In the data rows, zero lies at 4.5, halfway between 4 and 5.
Some points:
[6 8 4 1 4 5 5 6 6 5 4 4 2 4 6 6 3 5 4 5 3 2 4 3 5 5 5 1 5 5 5 5 4 1 4 7 5
 7 5 5 4 6 7 2 4 5 3 5]
[6 6 1 2 5 6 5 7 5 4 4 7 5 1 4 6 5 4 8 4 5 5 6 5 1 6 6 8 7 2 2 8 7 3 7 3 3
 2 3 4 5 3 5 7 6 1 5 5]
[1 7 4 3 4 5 6 3 6 4 4 5 1 7 7 4 4 6 4 4 4 1 2 5 3 6 6 3 7 6 3 4 4 2 4 5 4
 9 3 3 6 5 4 4 2 5 2 6]
[6 5 1 3 6 4 7 0 3 5 4 5 3 3 7 8 5 5 5 4 4 4 4 5 3 6 3 3 0 3 4 2 3 7 4 1 1
 4 1 5 4 4 7 4 4 5 2 6]
[4 5 6 4 3 4 4 6 4 3 5 3 4 3 6 4 4 4 5 5 1 3 2 4 5 4 7 3 7 4 3 5 2 4 3 5 3
 5 2 4 7 7 8 2 4 6 3 5]
[5 2 6 6 7 8 6 8 8 6 5 6 6 6 3 7 5 3 5 6 2 5 5 3 6 5 4 3 6 3 4 4 6 1 4 3 3
 2 5 7 4 4 2 4 2 2 4 6]
[5 7 6 4 1 3 2 6 3 5 4 4 4 3 3 4 5 4 5 4 2 5 9 4 6 2 4 4 2 3 1 5 6 5 3 6 3
 5 4 3 4 7 6 5 3 4 3 6]
[5 3 6 6 5 9 7 9 5 5 5 3 6 4 2 1 3 4 3 5 7 6 5 3 5 2 1 3 6 5 3 2 3 8 4 3 4
 5 5 5 2 3 3 7 2 6 2 5]
[7 4 6 5 6 6 5 6 4 6 5 6 4 4 6 6 9 3 4 5 5 6 2 3 5 5 5 3 5 5 3 6 5 3 5 4 3
 2 6 3 6 2 3 6 5 3 7 3]
[4 6 5 3 2 4 6 3 3 5 4 6 3 4 4 3 4 3 5 3 3 2 8 3 6 5 5 4 7 6 7 5 6 4 7 6 5
 7 5 4 2 3 6 1 4 5 6 3]
[6 6 3 3 7 6 6 6 4 4 6 7 6 4 5 5 5 3 8 3 8 5 5 6 2 7 6 8 7 2 2 8 6 3 8 4 2
 2 5 4 7 3 6 7 6 2 3 6]
[5 8 1 9 6 5 6 5 6 1 4 3 7 8 2 4 5 5 7 5 3 2 2 5 1 3 2 4 2 9 1 6 5 5 9 7 5
 1 3 6 1 8 3 1 2 4 4 2]
[2 1 6 3 6 3 6 6 2 1 4 7 3 3 3 2 3 3 3 6 5 7 1 4 0 2 3 4 3 7 8 6 4 3 5 6 5
 7 6 3 0 7 1 5 7 3 5 5]
[1 6 2 3 3 5 3 3 3 5 4 6 2 5 5 2 5 7 2 6 5 5 6 4 5 6 4 2 5 8 6 8 1 8 9 5 6
 3 7 7 4 1 9 8 3 4 7 5]
[6 9 4 8 2 5 3 3 8 0 4 9 5 6 3 1 4 2 8 5 1 6 4 4 5 5 0 7 6 2 4 2 0 3 5 5 5
 4 6 6 8 2 4 5 7 6 2 3]
[5 3 2 5 3 5 6 4 5 5 6 3 3 3 5 7 5 4 1 3 6 4 7 4 5 7 4 8 5 7 6 0 4 4 5 4 5
 5 5 2 7 8 6 3 4 3 6 5]
[6 4 5 5 3 7 6 6 5 6 5 7 5 4 4 7 6 4 4 6 6 5 3 4 3 8 4 4 5 4 1 6 6 6 2 4 4
 4 5 5 4 2 3 5 7 3 7 4]
[5 4 5 5 8 3 2 3 5 6 4 3 6 4 5 4 2 2 6 7 6 3 1 6 6 3 4 4 5 3 5 3 6 7 5 6 5
 3 5 3 3 2 3 5 5 6 7 7]
[7 2 5 5 4 6 5 6 6 5 3 6 5 3 2 5 9 5 3 3 5 6 2 3 5 6 4 2 5 7 6 4 7 7 2 4 4
 3 7 4 4 3 4 6 5 5 2 6]
[6 6 0 8 3 3 1 3 5 1 5 2 6 8 4 2 5 7 8 5 2 7 2 3 2 5 1 6 5 6 2 3 3 0 8 6 5
 1 5 4 0 5 1 4 5 6 1 1]
[5 2 3 5 5 5 2 1 5 4 5 3 4 7 6 6 3 2 6 2 6 2 5 5 7 2 4 3 3 3 6 6 5 6 3 7 4
 3 5 5 7 5 2 7 6 3 4 2]
[3 4 7 6 5 5 4 4 4 7 5 5 5 3 5 4 4 7 6 5 7 3 7 5 4 3 4 4 2 4 7 5 3 1 7 3 6
 6 6 6 6 5 5 1 6 5 4 4]
[1 8 4 3 1 6 6 6 3 6 5 5 0 8 6 4 4 6 6 6 4 3 1 6 2 7 6 9 4 6 9 7 2 7 4 5 6
 0 5 4 6 2 3 6 0 5 2 6]
[5 5 6 5 6 1 2 5 6 6 6 3 4 9 6 7 3 6 6 0 3 9 2 6 4 1 4 2 6 3 7 5 7 6 4 3 6
 4 5 8 6 3 4 6 6 4 6 1]
[5 2 5 7 5 4 5 9 6 5 6 5 5 8 4 6 6 3 4 5 5 0 6 5 5 2 4 3 8 2 4 1 5 4 3 3 6
 2 6 5 2 3 4 5 4 4 5 8]
[2 4 5 3 5 3 4 5 4 5 5 4 4 4 6 6 3 5 3 5 3 4 1 5 4 6 5 3 7 3 3 5 2 2 3 6 5
 6 2 4 5 5 7 1 3 6 1 5]
[6 3 6 4 3 4 5 4 4 4 4 4 7 5 7 4 3 5 3 5 7 3 6 2 6 6 4 7 3 2 7 6 5 6 6 5 4
 5 4 6 5 9 4 5 4 5 6 1]
[3 5 5 2 3 4 4 2 5 5 5 5 6 2 4 2 4 3 3 4 4 6 1 5 5 2 5 8 2 3 3 5 7 4 4 5 4
 6 7 5 0 6 4 3 5 4 6 6]
[4 5 5 4 7 7 6 7 4 3 5 4 4 3 5 6 6 5 5 4 5 7 2 2 7 2 6 4 5 3 4 3 5 6 6 4 5
 3 4 2 5 2 2 5 5 6 7 6]
[7 4 7 3 7 3 1 2 4 4 5 5 7 3 6 5 4 6 7 1 6 1 8 6 5 4 7 8 5 5 5 0 1 6 3 4 4
 2 3 5 3 1 4 6 4 1 2 3]
[3 7 3 4 4 2 6 5 3 5 3 4 2 6 6 4 4 7 3 5 4 1 2 3 4 6 5 3 8 6 3 5 2 2 2 5 4
 6 3 4 7 4 4 3 3 4 3 5]
[6 1 4 5 4 3 1 2 5 5 5 4 3 5 3 4 4 4 6 7 7 0 1 3 5 2 5 3 4 2 3 5 7 7 3 5 6
 3 5 5 5 5 4 6 5 4 6 4]
[5 3 5 5 3 7 5 7 5 3 5 5 4 3 3 4 8 3 2 5 6 6 3 6 7 7 4 2 6 6 4 3 7 7 4 3 4
 6 5 6 2 3 2 7 5 4 2 3]
[5 6 5 2 4 4 6 2 5 5 5 3 6 4 5 6 4 5 7 6 5 5 8 4 1 4 5 4 3 3 2 1 5 7 2 6 5
 5 6 3 5 6 7 5 4 5 4 6]
[6 5 6 4 3 3 6 4 5 6 6 2 4 4 4 3 5 3 3 3 5 5 6 4 6 6 4 8 3 5 4 5 5 4 4 6 5
 5 4 4 2 8 5 5 8 6 6 6]
[3 2 5 3 3 5 6 3 4 3 3 5 4 5 4 3 3 7 2 5 1 1 5 5 7 6 3 5 7 7 5 6 5 3 6 8 5
 6 2 3 5 2 8 4 4 5 6 5]
[4 3 1 3 5 5 5 6 5 4 3 2 2 4 5 4 6 5 3 3 7 6 8 4 4 6 4 8 3 6 7 0 5 3 2 3 1
 5 3 4 6 4 6 2 5 6 7 5]
[3 5 4 4 2 4 5 5 4 8 5 4 3 6 4 3 5 6 5 4 2 3 1 5 3 6 8 2 6 5 4 4 2 2 5 5 3
 7 1 4 6 5 6 4 3 5 3 5]
[6 2 6 4 6 9 6 7 6 6 3 5 6 4 1 5 4 1 3 4 4 7 4 6 5 4 5 3 7 4 1 6 3 3 5 2 3
 3 6 3 4 3 2 5 1 5 6 1]
[3 5 4 4 4 4 7 3 2 3 4 7 2 4 6 4 3 7 5 3 6 8 7 6 6 4 7 1 3 5 6 6 2 3 6 2 7
 3 7 6 4 6 6 2 3 6 6 5]
[6 3 5 4 5 3 6 5 2 4 5 3 5 6 3 6 4 4 4 5 5 7 6 4 5 6 6 7 1 7 4 2 5 8 4 4 3
 6 5 5 6 3 3 5 6 6 6 7]
[2 4 5 5 4 5 0 6 4 6 2 6 5 4 7 5 4 2 5 4 3 8 7 4 5 4 5 5 3 4 1 4 5 6 4 8 5
 5 1 5 5 7 7 4 5 5 3 5]
[5 2 4 4 6 5 2 3 4 5 2 2 6 5 5 7 4 7 7 1 4 3 5 5 5 4 4 7 5 2 6 6 2 8 5 3 6
 7 7 8 6 6 2 5 5 3 6 4]
[3 4 5 3 4 3 6 3 4 5 4 4 7 4 6 1 6 2 3 5 2 6 8 4 5 5 3 6 6 5 4 7 6 3 5 5 7
 6 3 5 5 4 4 2 5 5 6 4]
[4 4 4 4 4 4 2 6 4 5 7 4 7 2 5 6 4 6 6 6 5 9 2 4 4 5 4 3 3 2 5 6 2 4 3 6 6
 7 1 3 5 5 8 2 2 4 2 3]
[3 3 4 5 5 3 6 5 6 4 4 3 5 4 5 4 4 5 4 6 5 6 4 5 6 5 7 6 1 5 3 2 7 6 3 5 4
 5 6 3 6 2 4 7 6 4 5 4]
[5 4 4 6 7 6 2 4 5 5 6 7 7 5 5 6 5 6 5 3 6 0 7 6 6 4 5 7 2 4 6 8 4 4 4 6 7
 7 4 4 5 8 4 5 5 9 6 3]
[5 6 5 4 5 4 6 3 4 5 5 3 4 4 4 3 4 5 4 5 6 6 4 4 6 4 5 8 2 7 5 3 5 5 3 4 4
 6 5 4 4 6 4 4 6 4 7 6]
[6 5 7 4 4 4 1 2 4 5 3 3 5 5 5 8 4 3 5 7 6 5 8 4 4 2 6 7 3 4 3 4 4 6 4 6 4
 3 2 4 5 4 4 7 5 4 2 5]
There is one direction along which these points spread out most. How many in every 100 of the points above lie lower along it than each point below? Answers are rounded to whole numbers. More than half of the points above lie lower than the first one.
[6 4 2 5 4 7 7 7 2 5 3 7 6 5 5 8 7 5 4 6 3 6 2 4 6 5 5 4 6 4 3 5 7 5 5 1 4
 3 6 3 5 2 5 7 7 4 5 4] --> 16
[3 3 5 6 6 5 4 3 3 5 6 4 2 2 5 3 3 6 3 6 3 5 7 6 4 3 4 6 9 7 5 4 6 2 3 4 4
 5 3 5 6 8 6 4 5 5 6 5] --> 76
[5 5 5 5 4 4 4 2 2 5 3 5 5 4 3 3 3 4 2 5 4 6 3 3 6 3 5 8 2 5 4 5 8 2 3 5 6
 5 5 4 3 6 4 4 4 4 5 7] --> 51
[1 5 5 4 5 6 5 2 5 5 4 5 1 6 5 2 4 7 6 5 7 7 8 6 6 7 5 0 4 6 7 6 3 5 6 3 6
 2 5 3 3 6 7 5 4 3 5 5] --> 76
[2 3 5 5 7 3 3 3 5 5 5 6 6 2 3 6 7 6 5 5 6 2 6 5 5 3 4 7 3 3 7 7 3 2 6 3 5
 6 5 5 6 6 5 3 4 6 4 1] --> 61
[2 4 6 4 2 3 5 2 4 5 7 5 4 4 4 3 4 4 3 6 3 4 7 3 5 5 3 5 7 7 5 7 6 3 5 5 3
 6 3 3 4 2 5 2 5 5 5 4] --> 78
[5 4 6 4 5 2 2 7 4 4 5 3 7 6 6 4 3 4 4 1 5 0 2 4 4 5 4 1 2 5 7 3 7 6 4 1 5
 3 5 4 6 4 2 6 7 5 6 5] --> 35
[6 5 6 5 2 3 6 3 5 5 4 3 7 3 2 7 4 3 4 5 8 7 2 5 5 6 4 2 7 3 4 2 6 5 4 7 4
 3 5 6 4 4 3 7 5 4 8 6] --> 14
[6 6 5 8 7 4 2 7 7 3 5 2 5 8 4 4 4 4 2 2 5 3 5 6 0 2 5 2 5 3 8 7 6 7 4 3 5
 6 5 4 3 1 4 7 4 5 5 5] --> 24
[4 7 5 4 5 4 5 3 2 5 5 2 5 3 4 5 6 3 4 7 3 4 8 5 3 6 6 4 1 1 3 1 5 7 4 7 5
 4 5 4 5 5 6 5 5 3 3 4] --> 51
[7 6 1 6 4 6 4 5 9 4 4 8 6 7 2 2 2 6 2 6 0 6 6 4 2 4 3 4 5 3 3 4 3 8 8 6 4
 1 5 5 6 6 1 2 8 5 1 3] --> 41
[7 3 5 5 5 4 6 4 4 4 4 4 4 4 6 3 5 7 6 6 6 7 6 8 6 5 4 3 2 5 7 7 3 1 4 4 6
 6 6 5 5 5 7 1 4 5 5 5] --> 76
